128 stands for zero in the data rows.
Some points, each followed by its number:
[106  97 100 121 143 177 174 158 155 142 124 117] 0
[ 96 109  94 122 176 236 191 156 152 154 111 104] 1
[137 122 136 111 113  94  93 103 132 161 166 154] 2
[133 149 139 132 120 133 115 109 114 130 193 200] 3
[128 177 161 182 129 135 121 136 111 115 105  90] 4
[101 127 174 217 201 144 131 123 120 105  89  84] 5
[117  99  74  70  70  92 109 119 173 201 158 156] 6
[135 130 106 108 112 103 119 148 173 145 154 148] 7
[143 144 130 125 119 114 106 107 111 100 156 189] 8
[150 142 155 145 129 120 109 113 102  97 107  82] 9
[141 178 176 152 103 111  92  75  87  82  86  94] 10
[ 76  75  73 110 149 198 203 172 154 141 113 127] 11
[176 194 161 142 137 117 114 130 104 102 107 100] 12
[135 117 108 116  98  84 104 139 167 191 163 177] 13
[ 86  91 110 117 166 185 192 164 144 136 120  87] 14
[131 108 122 131 113 117 104 106 114 133 177 164] 15
[136 153 137 133 136 148 145 138 114 104 106  93] 16
[ 48  54  76  96 122 139 167 201 200 174 105  68] 17
[ 92  98 114 119 163 181 186 161 140 132 118  88] 18
[141 122 108 104  88  87  90 105 143 174 179 166] 19
[137 119 106 102  82  87  90 107 145 178 177 160] 20
[149 147 131 141 127 114 100 113 117 119 149 177] 21
[135 137 117 127 104 109 176 178 105 139 162 141] 22
[140 122 111 103  83  87  95 110 142 174 181 167] 23
[ 78  70  47  87 104 125 130 100  95 136 137 104] 24
[136 122 137  99  95  95  76 113 148 149 156 149] 25
[104 110 106 125 114 170 205 163 151 142 134 132] 26
[152 136 138 124 135 122 113 108 103 101 154 184] 27
[ 95 126 143 200 215 183 142 123 115 108 105  84] 28
[153 209 174 172 143 130 118 104  86  82  82  79] 29
[121 119 128 127 108 111 130 145 143 193 186 148] 30
[131 130 127 137 114 124 137 170 172 146 118 128] 31
[130 123 113 123 119 108 105 108 117 157 193 228] 32
[121 120 125 121 106 112 121 118 102 145 169 186] 33
[115 101 100  74  57  89 113 120 164 210 199 182] 34
[ 96 133 156 206 208 153 114 110 105 104  92 105] 35
[178 183 155 132 101  82  74 112  90  81  93  97] 36
[122 178 160 186 136 139 126 137 114 111  97  83] 37
[140 145 124 131 128 122 109 110 119 143 175 166] 38
[148 150 149 108  72  93 110  90 105  84  98 102] 39
[114 157 186 182 152 137 132 114  97  68  73  77] 40
[160 165 135  95  88  70  81  93  98  90  91 118] 41
[124 121 121 127 107 120 102 108 132 150 188 156] 42
[ 90 127 145 210 225 191 143 117 110 105 103  78] 43
[173 128 165 150 162 148 137 113  95  94  87  85] 44
[171 152 141 119 127 101 112 110 104 100 138 186] 45
[132 117 118 113 112  95 108 106 122 150 159 171] 46
[ 87  81 101 121 162 181 189 165 148 128 109  96] 47
[144 116 108 107  77  84  87 100 126 171 181 170] 48
[160 166 142 141 144 138 140 114 120  97 102  90] 49
[ 58  70  90 108 150 154 164 195 188 144  90  88] 50
[170 137 135 139 108 127 121 114  96  98 141 168] 51
[ 99  90  94  58  82  91 105 147 165 167 166 136] 52
[139 179 148 133 152 149 139 127 117 118  84  89] 53
[ 83  62  90  72  73 102 100  88 105 110 147 112] 54
[162 182 167 159 127 129 145 133 130 103 101  82] 55
[128 127 124 118 105 108 115 107  91 140 164 185] 56
[189 149 117  74  85  86 100 100 100  91 128 116] 57
[158 163 145 141 142 136 136 111 115  97 104  99] 58
[109  98 122  95 101 134 179 200 202 173 125 126] 59
[188 171 134 141 157 125 129 132 125 107 103  81] 60
[131 139 104 117 108 103 123 163 208 170 136 147] 61
[150 143 152 144 130 122 108 112 102 100 110  90] 62
[ 99  87 109 133 177 192 162 138 144 145 115 124] 63
[119 106 103  99  80  73  85 128 194 231 181 164] 64
[114 120 110  90  81  81  91  97 151 193 193 184] 65
[157 151 137 100 107 110  82  98 112 102 145 168] 66
[116 128 120 120 109 116 114 109 131 189 188 147] 67
[124 119 125 120 108 119 118 149 153 150 122 140] 68
[ 67  62  92 152 201 184 169 143 117  74  67  52] 69
[126 129 142 132 113 108 109 123  96 148 155 179] 70
[126 120 111 127 129 119 114 113 120 153 183 215] 71
[126 141 161 150 139 120 119 109 113 117 103 101] 72
[169 150 154 145 135 128 114 110 106 104 114 126] 73
[147 143 132 116 100  94 100  96 166 154 170 169] 74
Which two points above are nearest to each new point by angle, seen from the average point of the numbered points? Their numbers follow each, nearest first.
[107  64  75  85  97  95 121 152 179 172 164 137] -> 52 6
[ 64  75  61  85  90 112 148 188 192 165 136 118] -> 17 59
[ 98 136 188 197 178 133 143 125 107 101  97  83] -> 5 40
[163 134 137 145 120 133 125 113  96  98 137 161] -> 51 27
[157 151 154 135 127 110 118 101  76 113  91 148] -> 73 10
[ 93 135 161 216 219 159 116 109 103  96  81  93] -> 35 5
[137 123 139 103  97  98  79 115 142 146 158 150] -> 25 2
[152 137 139 132 146 135 105 108 104 105 133 176] -> 27 45
[135 118 107 115 101  82 106 137 166 187 161 182] -> 13 64
[138 150 140 134 119 133 115 110 113 126 183 189] -> 3 38
[ 94  81 104 136 190 204 168 144 148 153 117 127] -> 63 1
[ 65  42 103 159 183 184 151 143 113  79  63  58] -> 69 47
[143 151 129 129 136 131 101 107 111 132 136 157] -> 21 27
[152 140 114 110  96  96 108 147 207 188 143 142] -> 61 7
[139 152 152 159 114 125 112 111  83  80  95 176] -> 51 73
[106  96 120  98 111 142 179 197 196 170 125 124] -> 59 17
[176 134 133 154 153 158 136 119 102  94  87  83] -> 44 49
[113 122 113 112 106 115 112 109 136 202 200 155] -> 67 65
[154 169 168 167 133 127 119 121 114 100  97 109] -> 29 55
[100 113 100 125 172 226 184 152 149 149 111 103] -> 1 63
[119 141 133 138 111 106 119 163 149 139 111 124] -> 31 68
[ 87  60 102 192 227 159 151 145  84  55  57  52] -> 69 28
[169 220 193 135 104 110  94  76  90  88 100  99] -> 10 36
[153 134 139 123 135 122 113 107 101  95 151 186] -> 27 8
[126 129 113 125 109 114 176 181 114 139 154 134] -> 22 26
[110 117  99  95 108 109 163 170 186 167 133 116] -> 59 17
[100  88  75  73  72 110 122 165 171 180 185 147] -> 52 6
[100  53  65  77  92  89 117 156 186 181 173 144] -> 52 6
[149 142 131 112  95  90 101  98 171 161 174 171] -> 74 19
[ 68  85  72  88 115 118 156 177 189 170 144 115] -> 17 59
[ 65  75  95 152 170 175 168 154 137  89  57  69] -> 69 47
[127 143 164 154 142 122 121 105 107 109  96  98] -> 72 40
[100  91  96 122 148 185 183 164 161 145 121 109] -> 0 11
[126 124 118 116  96 113 101 103 133 154 196 165] -> 42 65
[104 104  85  72  84  90 109 141 175 171 171 141] -> 52 6
[141 143 128 123 117 111 102 105 111  98 163 204] -> 8 27
[ 68  79  81 111 119 150 157 168 172 165 109  72] -> 17 50
[185 129  92  79  73  82  97 107 116 125  97 122] -> 57 41
[ 79  74  84 105 151 162 160 186 172 122  81  65] -> 50 47
[182 135 133 159 159 163 139 121 103  88  78  69] -> 44 49
[161 162 137 131 103 116 103 117 102  88  98 128] -> 36 41
[138 134 129 113  97  94 175 129 128 131 160 154] -> 22 33
[110 113 110 123 113 164 194 157 147 140 135 136] -> 26 11
[123 119 128 120 109 124 120 149 150 145 118 135] -> 68 31
[115 106 120 108 114 124 114 115 143 164 197 171] -> 42 67
[171 157 142 116 120 101 118  92 102  89 120 158] -> 45 66
[149 120 124 114 120 109 125 104 115 131 133 137] -> 57 45
[ 48  63  81  76 102 111 145 177 179 162 144 112] -> 17 52
[143 182 181 155 101 110  88  70  84  77  76  86] -> 10 62
[200 182 140 145 160 120 121 126 123 100 101  77] -> 60 49
[138 125 139 103  97  98  77 110 136 140 156 154] -> 25 2
[125 107 101  83  81  83  92 118 189 224 183 171] -> 64 34
[174 152 161 150 139 130 116 109 103  98 107 118] -> 73 58
[ 71  83 102 154 169 170 162 151 133  88  59  69] -> 69 47
[143 130 127 116 121 126 131 177 198 157 138 160] -> 61 31
[182 134 101  89  80  87 100 109 116 122  96 119] -> 57 41
[102  88 108 110 128 147 184 245 189 129 138 132] -> 59 50
[184 211 170 129  97  88 100  90  90 101 101  93] -> 36 12
[144 122  71  66  88 106 120 101  97 111 112 104] -> 57 54
[185 169 135 140 155 122 126 131 127 107 104  83] -> 60 49
[118 106 105 100  79  71  87 129 195 236 182 164] -> 64 13
[132 135 116 124 102 108 173 179 112 142 158 140] -> 22 26
[116 106  90  87 102 126 158 165 185 192 132 129] -> 59 17
[139 125 140 100  96  97  72 111 141 140 154 150] -> 25 2
[188 151  88  95  79 100  95 108  81 104 103 116] -> 57 41
[133 128 123 122  95 114 100 104 137 158 203 170] -> 42 23
[ 65  49 106 159 183 184 151 142 114  81  67  61] -> 69 47
[108 115 110 110 107 119 117 116 140 198 193 148] -> 67 30
[116 102  80  77  76  94 110 121 171 198 157 153] -> 6 34
[ 71  69  81 105 158 172 168 197 176 115  69  54] -> 50 47
[120 126 116 115 108 117 112 109 133 191 190 148] -> 67 65
[142 144 147 142 119 116 108  87  77  97 110 136] -> 10 73
